Each named move below is a turn or a mirror, shown by a few rows before and after it. Which moves, in which order, take the first row of each later pair to the second? The first pair is answered.
Z:
[-0.25 -0.90  0.21 -0.23  0.33  0.16 -1.21 -1.13 -0.87  1.71  0.21  0.71
  0.29 -2.04 -0.74] -> [-0.30 -1.42  0.78 -1.39  0.40 -0.02 -0.61 -1.67 -0.45  0.87  1.22  1.18
  0.14 -0.54 -1.00]
[ 0.12 -1.30 -0.06 -3.50  0.50  0.76 -3.08  0.24  2.31  0.25  1.48  1.35
  1.18  0.05  0.41] -> [ 0.11 -0.54 -1.15 -1.94  0.09  1.19 -3.90  1.08  1.66  1.57  0.31  0.82
  1.32 -1.68  0.86]
[-1.60  0.87 -0.78 -1.82 -1.46  0.18 -1.31  0.33 -0.29  0.06 -0.25  1.32
 -1.47  0.60  0.11] -> [-1.62  1.07 -1.05 -1.57 -1.59  0.05 -1.67  0.26 -0.48  0.12 -0.66  1.23
 -1.69  0.37  0.18]
S:
[-0.34 -0.06  1.46 -0.28  2.96 -1.38  0.39 -0.38 -2.67  1.18  3.15 -0.42
 -0.97 -2.04  1.13] -> [-0.78  0.19  1.53 -2.14  2.75 -1.32 -0.10 -0.56 -2.06  0.46  3.48  0.78
 -1.16 -0.50  0.87]
[-0.52  1.19 -0.31  0.24 -1.01  1.48 -4.36  2.33  0.71  2.46 -2.83 -1.03
 -0.32 -2.23 -0.13] -> [-0.10  1.40  1.15 -2.13 -0.75  1.18 -4.16  2.22  2.60  1.41 -2.50  0.80
 -0.25  0.43 -0.84]
[-1.60 -0.62 -0.16  1.40  0.02 -0.49  0.70 -2.19 -1.87 -0.61  3.38 -2.29
  1.40 -0.85  0.92] -> [-2.49 -0.45 -0.09 -1.56 -0.33 -0.27 -0.15 -2.58 -1.16 -1.35  3.89 -0.68
  0.89  1.01  0.71]
Q:
[-2.34  3.57 -1.14 -0.98 -0.42  1.76 -2.15  1.72  0.74  1.87 -1.26  0.28
 -1.36 -0.49  0.75] -> [-3.16  2.13 -1.77 -0.37  0.12  1.80 -2.13  0.70 -1.41  1.45  0.78 -0.88
 -2.27 -1.42  1.23]
[-0.27  2.07 -0.10  0.60 -0.73 -0.18  1.44 -0.06 -1.19  0.38 -0.61 -0.35
 -0.92  0.93 -0.97] -> [-0.07  2.00 -0.17  0.46 -0.80  0.02  0.67  0.23 -0.76  0.68 -1.24  0.04
 -0.56  0.99 -0.76]
[ 1.24  0.12  0.59 -1.21  0.49  0.47 -0.80  0.29  1.54 -0.20 -0.54  1.18
  0.62  0.62  0.28] -> [ 0.54  0.27 -0.09 -1.00  0.35  0.72 -1.92  0.46  0.97  0.44 -0.11  0.72
  0.51 -0.64  0.72]
[-3.04 -1.50 -2.12  0.48 -0.04  0.22 -2.19 -0.16 -3.06  0.80  2.13 -1.56
 -1.30 -2.32  0.99] -> [-2.93 -1.70 -0.13  0.02 -0.36 -0.63  1.61 -1.35 -3.45 -1.35  3.41 -1.20
 -2.33  0.63 -0.16]
Then:
(two moves a pair)
[-0.11  1.78  0.73 -0.22 -1.75  0.63 -1.81  1.84 -0.69  1.37 -0.99 -0.26
  0.39  1.06  0.16] -> [-1.28  0.54  0.27  0.32 -1.48  0.61 -1.34  0.87 -2.45  1.16  0.96 -1.38
 -0.45  0.23  0.61]
Q Q
[-1.92 -0.45 -1.77  0.77 -0.37  0.71  0.37  1.22  0.48  0.16  0.55 -2.26
  0.33 -1.68 -0.01] -> [-1.13 -1.35 -0.18 -0.31  0.18  0.04  2.33  0.47  1.32 -1.00  1.87 -1.87
  0.58  0.06 -0.35]
Z S
[ 0.72  1.72  0.43  1.68 -1.08 -0.54  1.98  1.16  0.05 -0.34 -2.02 -0.95
 -0.37  0.42 -1.03] -> [ 0.32  1.59 -0.81  2.45 -0.71  0.15 -0.05  1.40 -0.64  1.02 -2.23 -1.30
 -0.21 -1.40 -0.24]
Q Q
[-0.66  0.02  0.36  0.58  0.54 -0.66  0.79 -0.62 -0.80 -1.12  2.40  1.49
  1.44  1.15  0.33] -> [ 0.29  0.55  0.06  2.63  0.48 -0.77  1.30  0.45 -1.17 -0.36  0.91  0.80
  2.26  0.09  0.42]
Q S
[ 0.80 -0.98 -0.44  0.38  1.41  1.54 -2.53  0.00  1.29  2.45 -0.41  0.31
  2.11 -3.19  2.72] -> [ 2.21 -2.65  1.12  0.78  2.21  0.53  0.42 -1.01  1.35  1.24  1.49 -0.32
  2.36 -1.72  2.80]
Z S
[ 5.10 -2.71  2.43 -1.26  2.53  0.32 -0.56 -0.51  6.01 -0.64  0.97  2.31
  3.24  1.28  0.78] -> [ 2.91 -3.16 -1.10  2.13  2.54  1.38 -4.16  0.21  2.60  2.48  0.33 -0.49
  3.23 -4.84  2.45]
Q S
[-1.12 -1.81 -0.92  0.07  1.29 -0.90 -0.67 -1.47 -0.45  1.63  2.74 -0.04
 -0.05 -1.64  1.62] -> [-0.87 -0.81 -1.13  2.11  0.81 -0.84  0.05 -0.90 -1.18  2.05  1.26 -1.20
 -0.16 -2.41  1.53]
Q Z
[ 1.00  1.59 -0.05 -0.25 -1.16  1.11 -0.79  1.26  1.42  0.19 -1.76  0.47
  0.51 -0.84  0.82] -> [ 0.09 -0.50  0.86 -2.13 -0.36  0.51  0.07 -0.60  1.16 -1.09  1.67  0.88
 -0.29  1.10  0.72]
Q Z
[ 0.45  1.84  0.60 -0.09 -1.14 -1.22  0.49  0.66  0.45  1.79 -2.75 -0.19
  0.67 -0.12  0.02] -> [ 0.71  0.75  0.76  1.49 -0.39 -1.42  1.49  0.26 -0.55  1.53 -1.80 -1.26
  0.82 -0.67  0.25]
Z S
[ 2.29  0.90  0.13  2.21  0.18 -0.50  1.13  1.29  1.06  0.58 -1.63 -0.86
  0.84  0.45 -0.12] -> [ 2.76  1.02  0.15  0.85  0.26 -0.24 -0.09  1.44  2.26  0.98 -1.42  0.30
  1.29  0.99  0.06]
Z Q
[-1.05 -1.92 -0.15 -0.54  0.54 -0.36  0.47 -0.94 -0.15 -0.33  3.05  2.13
 -0.99  1.15 -0.21] -> [ 1.47 -1.75  0.60  2.85  0.84 -0.58  2.44  0.01  0.59  0.45  1.17  0.87
  0.37  0.25 -0.38]
Q S
[ 1.46 -0.96  0.19  0.02  1.52  0.10 -1.43 -0.19  1.81  0.72 -0.17  0.70
  1.35 -1.40  1.25] -> [-0.24 -1.33 -0.37 -0.72  1.44  0.26 -2.24 -1.00  0.70  0.47  1.15  0.38
  0.25 -1.61  1.26]
Q S
[ 0.07  2.12  0.69 -2.50 -1.10 -0.10 -0.94  0.49  0.77 -0.99 -0.75  2.17
  1.07  1.88 -0.90] -> [ 1.17  2.79  0.34 -0.01 -1.12  0.29 -1.08  1.51  0.92  0.04 -2.38  0.91
  1.98  0.12 -0.29]
Z S
[-1.49  1.90 -0.74 -2.04 -3.13  2.12 -2.92 -0.98 -0.89  1.46 -2.52  0.03
  0.24 -0.06 -0.12] -> [-1.81  0.91 -0.07 -3.88 -2.69  1.93 -2.69 -1.88 -0.35  0.54 -0.82  0.88
  0.03  1.21 -0.31]
Z Q
[ 2.58  0.77  3.15  0.45 -0.89 -0.69  3.01  0.72  2.56 -1.65 -1.44  0.68
  1.74 -0.08 -2.11] -> [ 0.00 -1.24  2.93 -1.00 -0.58 -1.28  4.15 -1.39 -0.27 -3.17  2.34 -0.11
 -0.38  0.67 -1.91]
S Z
[ 2.10 -1.33  0.95  0.53  1.47 -0.65 -1.31  0.54  0.67  2.49  0.69 -0.23
  3.35 -2.60  1.21] -> [ 1.59 -2.72  1.67 -0.14  1.72 -0.92  0.55 -0.71 -0.18  1.11  3.23 -0.16
  2.44 -1.40  1.06]
Q Z
[ 1.11 -1.58  0.35  1.01  1.47 -0.49  1.46 -0.70  0.59  0.07  1.71 -0.80
  1.26 -0.51  0.54] -> [ 1.69 -0.55 -0.06  1.87  1.09 -0.45  0.80 -0.03  0.72  0.76 -0.13 -1.00
  1.57 -1.19  0.82]
Q Z
[ 0.28  0.12 -1.76 -0.33 -0.36  1.33 -3.74 -0.34  0.56  0.67 -2.64  0.38
  1.84 -3.87  1.16] -> [-0.98 -1.38 -1.78 -2.29  0.28  1.16 -4.21 -1.41 -0.17  0.11 -0.20  0.69
  1.12 -3.38  1.49]
S Q
[ 0.22  0.13 -2.72  0.63  0.57  0.78 -1.93  2.04 -1.42  1.38  0.55 -0.46
  0.37 -1.27  0.23] -> [ 0.20  0.70 -2.29 -1.66  0.34  0.78 -2.40  2.05  0.13  0.86  0.23  1.43
  0.40  0.67 -0.04]
S Z
[-2.65  0.21  0.16 -0.89  0.74 -1.13  1.07 -0.36 -0.29 -1.49  2.05  0.23
 -3.35  0.86 -0.44] -> [-0.55  1.30 -0.45  3.35  0.84 -0.82  0.78  1.28 -0.15  0.46 -1.25 -1.54
 -1.28 -2.67  0.02]
S Z
[-0.45  1.48  0.41  0.12 -1.15  0.47 -0.28  1.05 -0.34  0.38 -1.90  0.53
 -0.43  0.43 -0.69] -> [-1.30  0.47 -0.34  0.49 -0.60  0.49 -0.94  0.71 -1.84  0.73 -0.54 -0.42
 -0.76 -0.75 -0.29]
Q Q
[ 0.41 -2.42  0.41  0.96  0.58 -1.47 -2.33 -2.46 -0.11  0.08  1.23 -0.32
  2.26 -0.71  1.44] -> [-0.48 -2.69  0.90 -0.24  0.22 -1.77 -1.76 -2.88 -0.46 -0.77  2.22  0.20
  1.37  0.82  1.03]
S Q
[-1.39 -1.01 -0.21 -1.10 -0.12 -1.15  0.86 -1.54 -0.68 -1.59  3.28  0.55
 -1.49  1.13 -0.55] -> [-0.73  1.90 -1.94  2.04 -1.55 -0.14 -1.29  1.09 -0.53  1.19 -1.78 -0.35
 -0.01 -2.36 -0.34]
Q Z
[-0.88  2.12  1.02 -1.03 -1.49  0.57  1.89  0.76  0.47 -1.55 -1.24  1.10
 -0.49  2.85 -1.45] -> [ 0.88  2.46  0.32  2.31 -1.29  0.83  1.52  1.66  0.08  0.11 -2.92 -0.45
  0.93 -0.14 -0.79]
S Q
[ 1.64 -0.09  0.10  0.37 -0.78  2.46  2.22 -1.96 -0.33 -0.33 -0.96  1.78
  1.79  1.25 -0.16] -> [ 1.07  0.10 -1.27  0.70 -0.47  2.91 -0.20 -1.50 -0.37  0.81 -1.40  1.75
  2.21 -0.78  0.46]
Q Q
[ 1.61 -0.49 -0.38 -1.85  1.22  0.48 -2.87  0.15  3.27  1.52 -0.01  1.56
  1.94 -2.13  1.73] -> [ 2.88 -1.28 -0.03  0.38  1.91  0.28 -1.37  0.23  3.02  1.52  0.24  0.45
  2.53 -2.80  1.98]
Z S
[ 0.04  0.05 -0.60  0.44 -0.52  1.31 -0.15  0.06  0.01  0.54 -2.35  0.12
 -0.52 -0.53 -0.34] -> [-0.67 -0.23 -1.04 -0.14 -0.57  1.04 -0.90 -0.17 -0.25  0.60 -1.58  0.26
 -0.91 -0.53 -0.04]
S Q
[ 1.26 -1.42  0.60 -0.91 -1.07  0.33  2.88 -0.01  1.65  0.47  0.13  1.17
 -0.57  2.96  0.15] -> [ 1.82 -0.78 -0.78  2.47 -1.04  1.06  1.11  1.36  1.19  2.73 -1.78 -0.35
  0.52 -1.01  1.27]
Q S
[ 2.00  1.11  1.80 -1.19  0.44  1.08 -0.08 -0.28  2.74 -0.31 -1.47 -0.31
  3.58  1.74 -1.76] -> [ 1.54 -0.89  2.26 -1.03  0.92  0.51  1.90 -1.54  1.25 -1.42  1.46 -1.08
  2.50  2.43 -2.18]
S Z
[-0.92  0.79 -0.66 -1.41 -0.05  0.29 -1.28  0.89 -1.04  1.28 -0.32  0.11
 -0.14  0.22  0.43] -> [ 0.23  0.27  0.65 -1.97  0.46 -0.05  0.56  0.27  0.22  0.03  0.19  1.03
 -0.01  1.99 -0.24]
Q S
[ 0.45  0.86 -0.98 -0.76 -0.39  0.98 -3.44  1.07  1.56  1.94 -2.00  0.26
  0.75 -1.84  0.28] -> [ 0.93  0.46  0.66 -2.99 -0.09  0.57 -2.02  0.23  3.20  0.49 -0.82  1.85
  0.55  1.38 -0.30]
S Z
[ 1.73  1.13  0.51  1.21  0.18  0.34 -0.13  1.42  2.00  1.20 -2.86  0.38
  1.47 -0.45  0.26] -> [ 1.06 -0.16 -0.17  3.21  0.20 -0.16  0.91  0.91 -0.01  1.34 -1.38 -1.66
  0.91 -2.11  0.62]
Z S
[-1.89 -1.47  0.65 -0.65 -1.46 -0.11  3.56  2.04 -1.26 -1.13 -0.82  1.29
 -0.30  2.65 -0.89] -> [-1.15 -0.02 -0.18 -0.06 -2.05  0.77  1.09  3.67 -0.07  0.34 -3.73  1.54
  1.00  1.08 -0.88]
Q Z
[-1.42 -0.16  0.05 -1.07 -0.67 -0.32  0.62 -0.84 -1.30 -0.77  1.38  0.86
 -1.88  1.48 -0.35] -> [-0.56  1.22  0.13 -1.41 -1.17  0.29 -0.58  0.22  0.58 -0.31 -1.11  1.99
 -0.84  1.70 -0.75]
Q Q
[ 0.28 -2.60  0.93 -2.19  0.70 -0.28 -0.08 -0.62  2.38 -1.04  2.75  1.98
  0.66  1.93  0.54] -> [ 2.57 -2.63  0.74  2.53  1.24 -0.34  0.99  0.33  2.11  0.48  0.75 -0.29
  2.41 -1.16  1.10]
Q S
[-1.29  1.24 -1.25 -0.95 -1.24  1.49 -3.04  0.76  1.16  1.23 -0.22  1.39
  0.37  0.15  0.08] -> [-1.78  0.23 -1.21 -1.58 -0.80  1.22 -2.91 -0.25  0.80  0.83  1.38  1.54
  0.11  0.66  0.19]
Z Q
[-0.66 -0.95 -0.72 -1.49  0.65  0.09 -3.22 -0.47 -0.07  1.93  0.63  0.95
  0.61 -1.01  1.47] -> [-0.77 -1.99  0.71 -1.37  0.68 -1.08  0.12 -1.70 -1.27  0.09  2.85  0.24
 -0.74  0.77  0.59]
Q Q
[-1.26  1.69 -0.82  0.54 -0.69  0.50 -0.62  0.49 -1.25  0.61 -1.66 -0.48
 -0.54 -0.68 -0.10] -> [-1.50  0.93 -0.34  0.72 -0.77  0.20  1.02 -0.32 -2.22 -0.26 -0.14 -1.24
 -1.40 -0.08 -0.31]
Q Q
[-1.37  0.09  0.83 -3.15 -1.19 -0.73 -0.05 -0.20  0.82 -1.40  0.35  1.62
 -1.15  2.72 -1.99] -> [-2.14  0.40 -1.57  0.91 -1.55  0.04 -1.91  0.47 -2.67  0.68 -0.90 -1.47
 -1.05 -2.25 -1.01]
Z Q
[-0.17 -0.88 -0.36  0.00 -0.26  0.74  1.95  1.21 -2.28 -1.98  1.22 -1.04
 -0.87 -0.69 -0.67] -> [ 0.31 -0.12  0.29 -1.81 -0.68  0.77  1.85  1.61 -0.53 -2.30  0.12  0.60
 -1.09  1.19 -1.44]
S Q
[ 0.73  0.44  2.36 -0.90 -0.16 -0.19  2.19  0.19  1.42 -1.60 -0.19  2.60
 -0.51  3.38 -0.51] -> [-0.51  1.08 -0.95  3.63 -0.60  0.77 -0.93  1.38 -1.63  1.16 -2.01 -0.27
 -0.26 -2.73  1.05]
Z Q
[-0.73 -1.12 -0.65 -1.62  0.23  0.14 -0.78 -0.94 -0.14 -0.55  2.76 -0.57
 -0.63 -0.13  1.03] -> [ 0.08 -0.25 -0.23 -2.64  0.30  0.34 -1.09 -0.26  1.35 -0.46  1.68  0.70
 -0.35  0.95  0.99]
Z S
[ 0.68 -1.31  2.18 -1.39  1.34 -0.86  3.07 -0.80  1.12 -2.02  1.71  0.16
  0.26  2.33 -0.50] -> [ 1.66  1.37 -0.03  1.11  0.49  0.65 -0.81  2.07  1.80  1.10 -3.66 -0.27
  2.14 -1.24  0.02]
Q Z
[-1.88  2.33 -0.13  0.92 -1.80  0.12  2.29  0.91 -2.63 -0.81 -1.31 -0.51
 -2.26  1.00 -1.07] -> [-1.20  1.92  0.91  0.59 -1.53 -0.33  2.94  0.80 -1.66 -1.51 -0.85  0.19
 -2.01  2.21 -1.28]
Z S
